rotation ticks, each row followed by its count of ticks:
The counts run from 0 to 131.
[121 136 143 125 138 143 116 194  67 133 135 101 152 160 134  99 154 153
 139  86  88 117 168 155 144  98  93 105 119 104 115 105 105 114 164 128
 109 124 156 123 118 143 131  78] : 97
[154 151 115  79 148 141  89 155 113 117 118 130 129 122 121 112 143 144
 131  91  94 117 190 133 181 121 111  98 130 104 124 110 111 115 158  99
 128 133 178 135 157 135 109  73] : 6
[107 126 159 114 138 134 130 198  77 141 144 115 158 171 181 142 166 103
 155 109  63 115 142 139 142 116 107 129 115 144 114 122  95 131 144 117
 118 154 139 143 124 159 174 101] : 88
[108 131 156 129 136 137 139 185 110 166 154  92 140 170 138 124 142 103
 151 120  96  97 125 137 141 130 100 103 100 159 121 134 122 143 165 160
  96 125 116 191 101 132 177  85] : 91
[160 126 119  93 135 124 140 136 102 106 153 101 119 133  84 122 120 147
 121 126 156 107 201 136 139 147  88 115 114 134 133  80  88 108 161 141
 125 133 149 137 120 196 147  84] : 52
[137 173 103  82 138 161  77  95 119 134 111 144 154 106 145 103 110 139
 130  85  90 118 159 142 145 138 124  92 149 104 114 106 126 129 150 133
 121 108 144 140 191 114 126  84] : 15
[144 130 135 114 120 134 113 176  77 158 141  93 152 143 121 106 173 159
 124  99 103 102 162 150 137 121  83  91 112 140 107 120 105 148 164 167
  85 116 132 134  84 120 167  91] : 95
[156 168 111  83 113 125  87  87 116 156 142 119 180 125 160 144  99  96
 123 105 117 124 133 132 115 175  95 101 150 151 132 150 145 146 159 177
 116 111 113 123 160 134 194 114] : 26
[122 164 126  76 158 140  90 121 167 124 117 102  94 121 146 132 125 115
 131 131 107 118 177 124 174 159 125 102 135 131 116  92  97 112 176 106
 121 119 137 178 174 130 120  78] : 10
[120 167 110  96 133 155  96 104 134 153 119 136 175 148 168 124  94  96
 133  99  77 122 119 144 115 183 134 122 159 118 128 130 156 135 145 167
 129 108 116 151 188 134 160 113] : 24
[156 160 114  74 140 162  92  93 129 140 112 134 151 109 146 111 132 127
 120  88 104 123 172 129 161 146 129  93 150 137 113 103 119 144 157 136
  94 112 140 150 187  99 125  72] : 14
[ 87 134 143 134 144 138 129 213  98 150 134 119 153 174 162 133 143 112
 154 124  52  97 135 153 128 128 121 129 112 127 105 127 101 134 139 130
 125 147 142 163 121 154 169 107] : 89
[ 92 146 112 103 147 163 137  91 157 136 131 149 104 121 135 120 101 110
 134 126  79 113 135 134 142 155 115 142 132 134 157 111  77 119 155 108
 131  97 131 148 177 187 156  97] : 67
[141 151 113  98 112 159 115  78  99 156 152 178 172 102 142 117 111 106
 138  95  72 104 129 143 127 122  90 133 130 157 144 149  96 157 124 128
 110 111 163 118 145 168 189 115] : 73
[144 151 135 113 151 129 125 166 166 161 132 103 113 132  88 125 141 118
 139 110 103  84 166 134 184 137 113 100 112 137 125 119 141 129 169 122
 102 116 147 198 111 124 145  66] : 0
[112 132 110  93 159 175 152 107 139 149 132 126 112 129  81  96 107 131
 121  88 123 115 158 137 134 150 128 119 124 129 146  92  93 110 167 134
 122  94 113 165 169 162 129  58] : 58
[114 153 122 104 124 123  94 165  79 157 166 120 153 152 172 121 145 123
 124 101  67  91 124 149 111 137  95 107 101 141 126 147  89 150 122 140
 135 124 129 105 107 159 183 114] : 85
[107 144 123 105 130 136 114 129 134 144 152 141 132 127 175 151 122  93
 145 143  60  88 131 145 127 149  96 145 118 164 130 138  82 154 134 113
 118 123 152 138 130 183 200 146] : 77
[149 142 137  99 132 131 103 118 142 128 131 100 115 117 129 118 125 144
 138 114 114 136 172 151 180 127  59 105 136 117 134 107 103 104 209 116
 106 106 169 109 137 153 135  89] : 109
[111 158 139  90 132 142 106 103 107 131 165 148 145 122 177 150 119  87
 139 103  73 135 122 137 139 116  89 124 120 147 157 143  76 143 134  95
 139 126 150 111 161 185 182 103] : 75
[132 131 126  98 131 163 141  81 136 125 135 161 131 104 120 133  94 116
 148 129  98 118 167 128 156 128  91 147 137 157 156  99  85 120 155 102
 105 124 178 165 163 189 160 105] : 65
[121 172 101  82 150 151  83 112 165 127  97 110  96 128 149 113 123 129
 126 129  93  89 171 130 159 182 143 106 138 126 103  89  96 111 170 126
 119 117 131 170 167 122 126  95] : 11
[171 123 118  97 128 114 137 160  69 141 156 114 205 156 116 153 127 111
 141 102 128 127 163 144 122 148  96 114 124 133 127 138 153 138 140 171
 128 152 133 123 109 170 184  97] : 39
[102 135 154 125 145 132 125 186 108 166 137  77 129 173 142 119 164 113
 137  91  92 114 131 143 138 130 111 100  92 144 129 132 103 138 168 152
 107 123  92 163 118 122 164  63] : 92
[145 163 100  59 146 124  89 104 162 161 132 124 147 135 152 143 149  83
 117  84  86 111 148 144 154 184 141 109 135 142 120 150 151 158 134 127
 147 131 102 123 170 131 167 101] : 127
[121 114 102  93 155 148 150 146 118 110 114 116 106 155  93 121 124 146
 131 125 113 105 199 140 137 160 118 138 120 114 122  75  72  98 155 116
 133 134 137 135 142 193 126  89] : 54
[138 152 117 116 143 162 106 139 126 155 117 124 142 132 109  73 125 161
 125  79  95 116 157 163 154 115  93  98 142  96 123 105 134 108 193 133
 108  89 138 121 144 125 113  74] : 106
[100 142 130 127 138 135 114 187 103 162 143  85 127 172 138 100 159 133
 121  84  82  93 133 151 118 142 115  96  94 128 117 124 106 138 153 159
 115 114  93 132 109 123 153  73] : 93
[130 147  92 100 144 160 139  97 138 148 130 137 113 121  74  84  95 147
 115 103 114  90 155 146 122 164 112 117 120 128 153  95  88 121 158 147
 122  84 122 145 157 168 133  73] : 59
[129 141 125 112 134 108 125 149 134 151 145 106 173 174 142 150  95  89
 139 133 110 109 125 148 109 189 114 122 138 138 123 141 160 134 151 187
 129 128 110 162 121 170 199 128] : 34
[156 178 118  81 128 134  67  88 107 120 142 138 150  95 158 121  81 122
 129 127 107 123 159 130 147 138  86  87 150 134 128 116 116 123 161 141
 114 120 173 142 163 137 154 107] : 17
[126 139  99  89 129 182 125  75 127 168 125 172 142 119 144 121 138 105
 129  71  63 116 141 148 129 147 125 139 133 149 142 129  92 157 122 108
 117 100 116 106 176 155 162  99] : 71
[141 143 126  92 134 151 110  94 136 153 104 128 168 136 179 160 114  87
 145 131  95 133 153 138 153 187 122 137 167 150 108 113 146 137 171 143
  93 139 134 163 180 130 174 126] : 22
[151 171 128  64 142 115  83 143  96 119 145 143 190 137 160 159 131  92
 133  89 102 134 150 125 155 136 121 103 136 131 126 153 136 139 116 119
 156 160 148 134 166 152 169  81] : 131
